Each row is where one point has got to under a steady rotation. How many ticks took it there?
The counts run from 0 to 1039.
8,10,-2,0,6,7,19,-5,-11,-31,-19,-13,7,4,21,11,22,13,-4,4,10,-8,-4,5,5,-3,-20,8,10,3,-3,-13 -> 166
2,9,-18,-12,10,23,3,-18,0,-8,1,1,-4,-11,-20,-3,28,20,3,-6,29,7,-4,-7,2,-11,-11,-16,9,5,3,5 -> 401
-3,-1,17,-19,-1,4,19,25,-9,-7,-5,-20,-16,-4,-3,-3,-9,-16,-24,20,-11,-19,4,-4,10,-6,-17,12,5,-7,-11,-3 -> 885
-9,-18,-5,24,22,0,-4,1,-13,-7,-11,14,-4,3,-4,-5,18,-13,-6,7,11,-7,-9,13,-5,-23,3,19,7,-9,-17,-8 -> 822
-1,-4,10,-4,-10,5,-14,3,3,12,13,-1,-11,8,-11,4,-20,-36,2,3,17,5,9,1,-5,0,12,18,2,-26,-6,15 -> 720
1,-8,12,8,-16,-6,-3,13,5,2,7,12,-26,7,-7,8,-6,2,5,27,-18,-14,-15,15,-1,-1,0,2,15,2,-20,22 -> 650
-17,16,-1,11,-24,3,11,20,5,1,11,1,5,12,10,26,-3,18,4,2,-26,8,-13,2,-2,10,-10,-7,6,-8,9,1 -> 266
-6,15,27,-8,8,9,-1,12,-5,7,1,4,6,-1,4,9,-15,-8,-14,20,-6,-12,11,-12,8,22,13,14,-13,-28,-11,5 -> 610
1,-2,2,20,-18,-13,-2,28,9,6,13,-9,-16,4,6,17,-10,1,10,13,-11,-8,-11,22,17,-5,-1,-5,6,3,-21,14 -> 651
15,5,-16,1,15,3,-5,-5,-19,-32,-15,0,2,3,-15,20,14,11,14,6,15,-12,-6,-1,4,-3,-15,4,-1,6,-5,12 -> 661
-8,0,7,-11,9,-10,-6,-3,2,-24,3,-30,-3,4,5,23,-16,-17,17,-1,23,4,14,-1,-10,4,-12,14,10,-1,-9,6 -> 993
-20,7,-13,5,7,3,-13,-6,9,-1,-19,-11,7,-14,-1,14,-1,2,24,-18,29,13,17,6,5,-2,-13,1,2,10,-18,-3 -> 126
1,-15,2,-9,13,14,4,15,-2,8,-7,-7,8,16,-1,4,3,10,-10,-6,4,-11,6,6,7,-19,19,5,-22,-6,0,39 -> 666
0,10,-1,16,20,7,15,-14,15,8,17,4,4,-7,2,-6,22,14,-3,-3,-17,-4,-3,9,-14,-17,11,-27,3,15,3,11 -> 636
7,5,30,-15,1,-11,-5,-10,-6,16,-2,7,6,-9,-7,-12,-35,-19,-5,4,-7,-9,1,-5,-10,11,14,7,-17,-5,-7,3 -> 956
-9,0,-4,-14,-13,-7,-3,-13,-4,-9,11,29,-17,-16,2,-21,19,-20,18,-9,-6,-3,10,2,2,9,13,-3,10,-3,-9,-8 -> 750
8,-9,14,1,9,10,1,-9,3,10,22,-13,7,-5,-10,19,-22,17,-1,-12,14,26,-14,-9,5,0,-11,2,5,-8,16,-3 -> 573
1,-6,-11,11,-1,0,-29,8,8,18,9,17,-16,0,-20,-8,13,9,-14,-1,-8,6,13,-10,-2,-15,-16,-18,-26,-14,-9,10 -> 564
3,-9,17,5,-16,6,-13,-2,10,24,12,5,-24,-1,-8,-3,-9,15,-10,-4,-18,2,-13,-1,-7,-10,-8,-24,-2,7,-8,25 -> 304
4,2,-21,-5,-15,-2,0,-17,-4,-15,-14,-3,-15,4,1,6,15,21,4,11,4,-15,-15,3,22,13,-11,14,19,10,-2,-17 -> 544
11,-7,-20,19,-12,2,-2,16,1,-3,-20,-11,-2,16,8,-7,9,-11,2,-11,21,20,-15,10,6,-4,10,-6,28,10,-5,-6 -> 818
5,17,-10,-1,-8,-29,1,4,-3,4,1,-7,11,10,10,8,-5,8,11,27,-1,-15,2,1,13,17,17,-9,-9,15,-25,7 -> 653
4,31,6,6,-16,11,4,16,-3,13,-10,-31,2,2,-3,6,-8,-10,-8,4,-9,6,-2,-7,5,14,-7,-7,16,-1,-1,-7 -> 613
-6,7,16,-1,6,24,11,9,-3,17,-19,12,3,-17,-6,-10,7,-4,-2,-18,1,-8,13,20,-6,-30,-13,-1,-1,-7,-5,22 -> 130
-1,-11,-15,-3,-23,-8,11,2,8,-23,-21,0,-18,10,10,-7,-6,-8,1,21,-10,-16,-8,7,20,3,-14,3,-2,8,1,-15 -> 50
7,17,-11,15,-1,8,-1,-3,1,7,11,-14,10,17,-10,35,-7,4,0,-4,16,14,-1,-4,-11,-4,-3,16,7,-18,16,21 -> 227
-18,-10,2,-28,0,-14,-6,13,-22,-9,7,8,0,-4,1,-11,10,2,7,-21,-5,3,21,-5,-8,-7,-8,-10,-21,3,1,-4 -> 899
-14,-14,15,-10,-4,16,5,8,-12,-3,-1,1,-3,-8,5,-20,-3,-31,20,-14,21,-8,9,5,10,-14,-4,-10,10,-5,15,-1 -> 515
-22,-19,-1,9,7,27,-23,-14,-1,-3,1,8,-1,15,0,-9,16,13,-13,11,17,-11,-7,-12,9,1,-7,-6,-5,-7,12,0 -> 673
-5,3,-10,7,17,-16,-18,8,-5,20,19,-12,12,-4,8,9,5,10,-8,-16,0,4,19,-9,4,-7,-9,-9,-28,-11,-6,-14 -> 566
19,23,0,22,21,13,7,-4,2,4,19,4,4,-12,-2,25,18,2,-7,-5,-2,13,-4,1,-11,-12,1,4,9,-17,-13,1 -> 605
7,-19,24,-32,2,13,-1,-5,6,1,9,10,-19,-17,-3,-24,2,3,6,-13,9,-12,14,3,1,-8,17,-6,1,1,8,18 -> 1011
9,9,-2,11,-20,-8,-8,-36,-14,-6,-12,8,3,-8,17,8,0,17,9,-10,-10,-10,-15,2,-2,9,-20,5,6,5,9,-19 -> 804
6,2,-2,-7,3,19,-2,7,-21,1,5,-10,2,10,-15,13,22,16,6,1,13,-14,0,4,8,-6,24,1,15,4,1,29 -> 172
5,-20,-7,-5,-24,-3,4,2,21,-15,-16,-3,-22,17,12,15,-14,9,-4,2,9,4,-10,7,3,-7,-20,13,-6,-4,-1,7 -> 1035
12,7,-5,15,-3,22,-2,-12,17,0,8,30,-1,6,9,5,5,-6,-1,-6,24,16,3,-4,-6,-2,11,1,-9,-28,-13,8 -> 603
-1,-3,-19,-21,-20,3,-12,28,-17,-9,-4,-9,-6,19,0,7,14,14,-5,-13,1,7,18,-17,3,9,5,-1,-7,-2,10,2 -> 63
-11,5,2,-25,19,-4,2,-6,-9,6,-2,-3,7,-25,-29,-6,-3,7,16,-4,8,-9,14,-6,4,19,24,19,5,12,-3,-2 -> 245
19,16,3,-7,2,-8,21,8,-11,-3,25,17,14,2,-17,-2,10,-7,-6,21,-24,0,-13,-4,-11,1,10,-13,-3,-2,2,12 -> 754
-15,-20,2,0,15,16,-12,-14,5,-12,0,-12,-5,16,16,-14,15,7,-17,6,11,-14,4,-21,12,10,-1,-4,-12,0,8,-12 -> 672
17,-1,4,9,13,4,17,6,21,-15,12,7,20,-7,22,-10,3,-2,-1,-11,5,20,5,-3,-9,-5,7,-15,4,-5,29,-14 -> 368
19,9,26,0,11,-4,9,2,8,-3,-3,5,2,-4,31,-2,-11,-9,-23,13,3,-5,13,-1,-10,2,7,13,-4,-25,-20,-1 -> 3
-21,5,-1,-26,10,-3,21,10,1,16,-1,-10,24,-10,1,-6,-2,26,7,-13,-1,7,10,-1,-4,7,21,-3,9,16,8,4 -> 740
